arr =
[[-38.9  -7.9   3.4  24.1  51.2  -9.0  31.4 -24.2  22.3  27.1   1.0  -0.2
   43.0   6.0   8.5]
 [  4.3 -26.0  31.4  34.8 -49.5  17.4  40.9  42.4 -49.1  -3.9 -34.9  53.1
    3.1  44.0 -53.6]
 [-28.4  30.0  -3.1 -32.9  42.8  -5.2 -28.6  -8.8  35.9  -6.3  -0.6 -37.5
    1.4 -36.9  32.9]
 [  4.4  40.9 -14.0 -53.1   3.7  -8.3 -52.5  13.9  17.0 -35.2   2.8 -34.9
  -37.8 -48.1  18.8]
 [ 12.2 -31.8 -17.3  54.1  -2.7 -27.4  60.9 -18.5 -27.6  11.6  21.7  47.4
   26.7  37.0 -42.4]]
arr[0][0]: -38.9
arr[0][6]: 31.4
arr[1][-9]: 40.9
arr[2]: [-28.4, 30.0, -3.1, -32.9, 42.8, -5.2, -28.6, -8.8, 35.9, -6.3, -0.6, -37.5, 1.4, -36.9, 32.9]
arr[-5][-14]: -7.9
arr[:, -15]: [-38.9, 4.3, -28.4, 4.4, 12.2]
arr[-5]: [-38.9, -7.9, 3.4, 24.1, 51.2, -9.0, 31.4, -24.2, 22.3, 27.1, 1.0, -0.2, 43.0, 6.0, 8.5]
arr[3][-13]: -14.0
arr[3]: [4.4, 40.9, -14.0, -53.1, 3.7, -8.3, -52.5, 13.9, 17.0, -35.2, 2.8, -34.9, -37.8, -48.1, 18.8]
arr[-1]: [12.2, -31.8, -17.3, 54.1, -2.7, -27.4, 60.9, -18.5, -27.6, 11.6, 21.7, 47.4, 26.7, 37.0, -42.4]
arr[-4][-13]: 31.4
arr[1][-7]: -49.1
arr[1][-2]: 44.0
arr[-1][-7]: -27.6
arr[3][-14]: 40.9
arr[:, 4]: [51.2, -49.5, 42.8, 3.7, -2.7]
arr[:, -14]: [-7.9, -26.0, 30.0, 40.9, -31.8]
arr[4][2]: -17.3
arr[:, 10]: [1.0, -34.9, -0.6, 2.8, 21.7]
arr[1][7]: 42.4
arr[-5][-13]: 3.4
arr[-3][8]: 35.9
arr[4][12]: 26.7
arr[4][5]: -27.4
arr[1][-1]: -53.6
arr[-2][-1]: 18.8
arr[4][-1]: -42.4
arr[:, -7]: [22.3, -49.1, 35.9, 17.0, -27.6]
arr[-3][5]: -5.2
arr[-1][-11]: -2.7
arr[1][-6]: -3.9
arr[-3][-5]: -0.6
arr[-4]: [4.3, -26.0, 31.4, 34.8, -49.5, 17.4, 40.9, 42.4, -49.1, -3.9, -34.9, 53.1, 3.1, 44.0, -53.6]
arr[-5][8]: 22.3

m =
[[  3.3 -39.7  37.5  54.0 -23.9  59.4  36.5]
 [  3.3 -66.5  28.5 -29.0  64.1 -28.9  68.9]
 [  3.5 -47.1  28.0  36.2 -60.3  48.4 -37.0]
 [  3.5 -49.4  30.9  37.7 -54.7  28.3 -26.2]
 [  3.3 -10.3 -35.4  31.2  36.7 -60.4  62.9]
 [  3.3   6.3 -61.9  31.3  27.1  12.7 -52.6]
 [  2.9 -56.2  31.7 -20.5 -56.7  42.6 -48.0]
 [  3.4  -1.0 -52.5  34.3  34.2 -28.3   1.7]
 [  3.0 -36.0  13.3  29.1 -40.4  57.6 -54.9]
 [  3.3 -53.3  33.4  -4.4 -52.3  61.8 -23.3]
 [  3.4  27.8 -29.4 -63.9   2.8  34.2  26.0]
 [  3.3  24.1 -52.4 -37.4  32.6  25.3  37.1]]
Rows and columns are counted from 0.
row 0 col 0: 3.3
row 2 col 6: -37.0
row 8 col 4: -40.4
row 11 col 1: 24.1
row 6 col 0: 2.9
row 1 col 4: 64.1
row 2 col 0: 3.5
row 11 col 4: 32.6
row 9 col 1: -53.3
row 9 col 6: -23.3
row 3 col 1: -49.4
row 1 col 6: 68.9
row 1 col 2: 28.5
row 2 col 4: -60.3
row 9 col 0: 3.3
row 6 col 1: -56.2
row 11 col 3: -37.4
row 0 col 6: 36.5
row 8 col 5: 57.6
row 5 col 1: 6.3
row 2 col 3: 36.2
row 9 col 4: -52.3
row 9 col 2: 33.4
row 11 col 5: 25.3
row 10 col 4: 2.8
row 5 col 6: -52.6
row 3 col 4: -54.7
row 8 col 1: -36.0
row 3 col 3: 37.7
row 11 col 2: -52.4

A =
[[ 90 140  89 140 129 134 107]
 [118 173 126 118 115 172 170]
 [181 118 138 186  31 136 209]
 [136 154 111 153  75 137 156]
 [125 124 114 162  77 133 153]
 [153 131 133 170  61 148 178]
 [ 69 158  72 123 138 123  81]]
A[-7, -7] -> 90
A[-4] -> [136, 154, 111, 153, 75, 137, 156]
A[:, 6] -> [107, 170, 209, 156, 153, 178, 81]
A[4, 0] -> 125
A[-6, -3] -> 115
A[-7] -> [90, 140, 89, 140, 129, 134, 107]
A[2, 1] -> 118
A[5, 1] -> 131
A[-6, -2] -> 172
A[:, 4] -> [129, 115, 31, 75, 77, 61, 138]
A[5, 3] -> 170
A[:, -6] -> [140, 173, 118, 154, 124, 131, 158]
A[-2, 0] -> 153
A[5, -5] -> 133
A[-5, -4] -> 186
A[-4, 4] -> 75

data =
[[ 52 189 116 156  47 156 120 170 197 131  87]
 [126 131 145 119 143 145 100 142 145  32 140]
 [135  61 164 101  94 139 145 130 130 135  80]
 [159 173 111 177 156 130 117 180 107 179 123]
 [166 105 117 171  73 163 149 145 134 152 119]
 [143 164 170 123 147 165 134 153  80 144 167]
 [158 135 172 152  63 100 250 207 189 207  86]
 [136 103 128 169 187 112 141 141 153 172 159]]
data[-8,-11] = 52
data[-4,2] = 117
data[0,-2] = 131
data[5,6] = 134
data[7] = [136, 103, 128, 169, 187, 112, 141, 141, 153, 172, 159]
data[-6,9] = 135
data[1,-11] = 126
data[6,-7] = 63
data[-5,3] = 177
data[-1,-7] = 187
data[:, 4] = [47, 143, 94, 156, 73, 147, 63, 187]
data[-4] = [166, 105, 117, 171, 73, 163, 149, 145, 134, 152, 119]
data[-7] = [126, 131, 145, 119, 143, 145, 100, 142, 145, 32, 140]
data[1,10] = 140
data[7,2] = 128
data[5] = [143, 164, 170, 123, 147, 165, 134, 153, 80, 144, 167]
data[2,-4] = 130
data[:, -11] = [52, 126, 135, 159, 166, 143, 158, 136]
data[:, 6] = [120, 100, 145, 117, 149, 134, 250, 141]
data[:, 5] = [156, 145, 139, 130, 163, 165, 100, 112]
data[4,-11] = 166
data[3,2] = 111
data[-5,4] = 156
data[:, 7] = [170, 142, 130, 180, 145, 153, 207, 141]
data[-5,-2] = 179
data[-5,-10] = 173
data[-1,5] = 112
data[-8,4] = 47
data[7,-10] = 103
data[6,-4] = 207
